In the data rows, the value 128 means zero.
Some points, each followed by its number:
[125  96 188  97  95 118 117 146 110  86 100 114  84 156] 0
[ 88 107  89 152 174 122 114 196 164  76 104 144  82 136] 1
[ 77  84 183 123 187 205 138 154 255 131 103 115 109  93] 2
[ 88 157 123  92 199 124 128 121 170  71  98 129 131 122] 3
[ 93 107 110 140 168 105 138 182 114  69  74 103  81 167] 4
[255 125 142 148  97  92 139  94 107 211 175 126 164 127] 5
[ 84 174 120  82 131  84 131 142 124  67 116 130  97 187] 6
[ 74 109 116 145 181  97 138 124 255 116  92 153  92 156] 7
[132 123  87  96 100 146 120 131 132  88 227 126 105 110] 8
[103  83 158 162 134 103 122 145 119 104 130 131 128 134] 9
[123 143 175  70 107  93 138 115 110 115 180 140 103 160] 10
[110 162 126  79 131  93 135 102 104 110 105 122 111 133] 11
[ 97 115 106 122  91 112 113 207 104 142 101 148 102 149] 12
[255 145 167 118  69 117 126  90 106 237 182 123 240 116] 13
[ 79  81 144 129 121 118 146 166 255 106 105 163  74 131] 14
[ 93 133  78  87  95 131 117 121 118 108 103 143 108 124] 15
[ 88 118 194  86 137  94 145 120 114  86 138 135 117 162] 16
[121 111  85 114  88 126 121 116  98  86 119 131 115 123] 17
[107 179  81 128 131 154 134 120 119  96  91 104 104 136] 18
[248 107 120 128 109 104 131 116 121 113 114 117 169 126] 19
[118 110  98 157 102 109 151 141  84  95  82 115 127 137] 20
[ 93 105  94 124 106  78 129 139 129 147 213 136  70 215] 21
[130 153 133  78 139 118 131 107 106  98  90 148 127 121] 22
[130 209 129 100 146 109 125 105 121 123 107 109 153 190] 23
[132 127 170 162 102 140 115 115 111 255 149 119 255 119] 24
[ 82 104 113 225 169 131 142 125 203 140  92 114 108 171] 25
[119 123 147 111 104 116 130 123  97  94 129 140 120 115] 26
[119 130 138  85 154 119 113 117 222  84 112 133  92  99] 27
[ 97 196 126  92 153 101 166 141 153 105 105 117  94 157] 28
[152 187 131  78 141 101 136 108 108 134 101 125 152 127] 29
[ 96 122  76 167 114 143 143 110 113  96 182 123 104 134] 30
[ 72  87 100 145  91 150 106 124 141 173  82 128  89 124] 31
[151 111  86 111 105 137 161 113  98 178 156 134 139 104] 32
[160  92 150  96 120 104 122 132 121  79 117 136  85 118] 33
[146 217 147 112 150 106 113 127 115 118 151 131  82 111] 34
[ 97 154 148  87 109  85 130 111 109 103 101 143  95 148] 35
[125 133 198 174 101  84 130 117 131 215 115 162 183 159] 36
[139 242 142  87 157 107 119  99 109 125 100 110 167 198] 37
[131 158  82 121 178 149 119 114 138 124 125 102 129 103] 38
[171 161 178 108 195 117 126  93 102  90 105 108 161 120] 39
[133  85 105 141  94 106 117 139  96  84 109 132 102 120] 40
[189 149  94  82  71 149 118  96  96 255 126 105 116 104] 41
[ 95  76 154 142 143 102 126 153 113  94 136 131 120 136] 42
[116 112  91 134 112 255 133 103  95 111 185 145 151  79] 43
[ 94 100 103 148  88 117 111 210  95  98  92 157 120 154] 44
[152 140 190 119 198 122 129 108 111  96 120 120 151 110] 45
[118 193  88  94 199 166 141 107 152  81 112 114 160 146] 46
[132  89  99 135  91  91 149 153  83  62  95 143  96 143] 47
[111 112 112  81 208 119 131 147 110  80  81 119  98  85] 48
[158  96 171  95 139 121 124 141 193 125 149 133 120 107] 49
[194  87 128  85  82  98 112 126 104 168  99 118 110  98] 50
[121 132 117 128 103 124 123 124 132 182  92 103 113 163] 51
[ 93 152  88 105 106 137 142 152 124  89  90  99 104 142] 52
[107 157 178 104  84 142 110 148 136 255  87 129 134 116] 53
[200 121 115 110  83 137 127 113  93  96 203 142 129 101] 54
[ 98  92 128  82 101 167 100 136 150 107  94 107 103  82] 55
[143  94 122 126 119 133 123 159 125  88 112 123 109  89] 56
[143 158 145 100  73 170 103  90 106 127 157 129 169 114] 57
[128 117 154 109 215 138 123 127 132 112  88 105 144 109] 58
[161  95 143 199 120 114 129 120  99 137 255 156 142  95] 59
[141 112  94 119 116 139 121 141  97  88 130 135 129 131] 60
[138 149  93 158 164 194 132 124 136 123  91  91 140 146] 61
[113  93  96 255  89  94 104 129  73  87 136 148  84  99] 62
[ 82  95 107  98 157 142 111 123 134 154 100 139 125  98] 63
[ 87 127 134  88 138 138 114 118 151  77  96 134 154  99] 64
[147  95 179 103  90 124 122 126  93 139 134 123  94 118] 65
[127 142 152  65 106  98 110 112 229  89 116 137  93  99] 66
[162  77 171 184 106 108 133 130  83  67 127 150 103  82] 67
[131 138 144  91 117 100 141 116 108 168 106 117 141 146] 68
[116 159  87 106 142 128 119 242 129  67  90 108 113 115] 69
[215 165 101  76  72 192 101 104  88  97 210 142  98  95] 70
[146 178 114 139 111 180 116  96 149 161 146 119 133 112] 71
[ 69  86  98 255 196 124 132 129 209 215  84 119  93 128] 72
Which two points above are nearest to each new point? Their numbers follow each, nearest first.
[255 107 129 108 117  96 137  92  86 255 255 148 132  90] 5 13
[127 150  81 114 204 147 116 117 152  96 124 102 130  96] 38 46
[106  93 102 244 104 112 115 131 105  95 105 125  90 104] 62 40
[150 116 137 255 113 121 118 104 107 248 130 127 255 114] 24 36
[191 161 105 110  85 119 131 112 134  88 196 136 161 104] 54 8
[143 116 101 100 148 124 131 114 141  85 247 128 102 104] 8 54
[150 175 129  89 106 119 124 119 115 119 110 123 180 115] 29 22
[160 124  81  97 118 142 146 122 168  96 193 120  80  99] 8 54
[ 78  79 130 144 163 232 131 138 255 107 145 166  83  98] 2 14
[ 92 186  90  79 129  84 126 130 113  67 109 113  90 213] 6 28
[ 99 110  83 179 168 121 123 143 111  67  83 100 112 178] 4 20
[ 77 134 103  84 246  83 150 129 134  81 123 127  95 177] 3 28
[113 168  92 162 137 150 132 125 132 100  94 110 124 123] 18 61
[212 115 112 169  77 106 120 106  90 109 149 123 196 106] 19 54
[ 78 197 127 100 177 112 154 120 193 170 106 126  92 165] 28 3
[115 134 154  78 109  98 136 125 118 109 155 130  99 160] 10 35
[239 145 136 152 116  93 137 102 137 240 174 121 160 146] 5 13
[111 105 103 226 110  90 114 128 116  94 130 130  90 125] 62 40
[174 191 185  76 121 100 126 107 119 127 102 117 133 101] 29 22
[ 80 118 224  81 165 102 130 111 157 145 113 171  98 117] 16 49
[155 112 136 255 105 117 118 103 112 216 174 134 255 109] 24 36
[255  99 150 106  97  87 122  97  93 203 255 154 149  94] 5 13
[ 89 115 255  85 142  93 150 120 118  90 130 135  93 159] 16 0
[ 82  92  99 101 138 127 123 145 255 122 221 138  74 242] 21 7
[ 90 135  89  93 133 109 134 152 121  86  83 115 112 145] 52 15
[100 105 127  96 100 156 106 131 141 131  89 104 109 106] 55 63
[143 195 135  79 142 111 139 118 115 134 112 117 124 141] 29 11
[ 89 206 137  96 172  81 181 152 171  96 106 119  91 164] 28 6
[150 100 242 189 121  86 129 117 118 255 104 153 208 131] 36 24
[133 117 255 255 101  98 119 135 106 149 112 136 245 130] 36 24
[165 196 124  85 113 106 126  97 117 131 104 112 202 110] 29 23
[140 127 175 189 105 123 121 115 113 255 157 116 255 117] 24 36
[111 108 102 228  84 100 121 134  83 101 107 119  89 116] 62 20
[ 80 118  98  98 126 127 152 131 138  85  92 105  98 172] 52 15
[124 210 121  99 107  98 132 110 122 105 107 113 132 193] 23 37
[249 101 119 118 101 108 133 106 120 132 107 112 175 115] 19 50
[ 89 126 104  97 196 133 125 118 183  72  99 135 143 107] 3 64
[105  98 101 248 165 122 131 200 155  70 120 144  89 109] 1 62
[ 99 184 134  90 154  94 168 142 155  92 108 118  92 144] 28 6
[142 136 141  88 130  98 147 123 129 167 118 113 139 144] 68 29
[117 138 161 111  88 133 113 144 123 219  93 129 125 115] 53 51
[ 86 140  81  97  85 203  95  99 145 136 104 142 104 165] 15 31
[197 130 124  90  81 115 123 111 100 255 175 141 125 112] 41 5
[ 93 181 129  94 151  91 166 146 164  95 101 118  91 162] 28 6
[ 86 191  86  83 124  82 124 151 125  61 108 127  98 194] 6 28
[245 106 114 153 113 117 137 107 124 118 108 113 172 111] 19 5
[132 138 152  81  74 206  94 124 124 123 146 156 116 102] 57 55
[141 148 177  92 109 108 128 115 139 168 119 116 145 145] 68 29
[ 92 126  94  86 111 133 117 122 121 109 100 152 109 116] 15 17
[144  98 115 107 125 114 123 162 108  72 112 128 101  92] 56 33
[ 83  83 181 160 168 194 136 147 251 116 106 122 111  91] 2 14
[125 217  89  84 227 109 143 110 171  70 113 106 160 169] 46 3
[158 184 144  79 143 115 132 115 108 140  94 114 130 130] 29 22
[104 184 125  91 171  94 169 143 168  92 149 120  94 144] 28 6
[247 103 214 112 104 106 126 111  99 201 251 149 111 101] 5 59
[122 148 103 103 134 132 120 216 121  77  89 111 114 116] 69 52
[149 196 125  89 109 104 131  97 112 126  99 110 200 115] 29 23
[191 109 105 103  85 148 134 111 108 103 202 143 126 121] 54 8
[111 116  91 178 132 130 133 151 110 111  91 127 142 129] 20 60
[153 219 180 129 145  95 109 122  91 117 152 133 118  95] 34 29
[113 112 102 136 107 153 128 121 147 153  84 100  83 255] 51 31
[162 135  90 125 106 150 163 105 108 164 164 132 141 107] 32 71
[134 138  95 110  94 156 128 120 104 150 147 112 136 119] 32 71
[255 103 133 108  98  98 136 100  92 198 255 151 147  97] 5 54
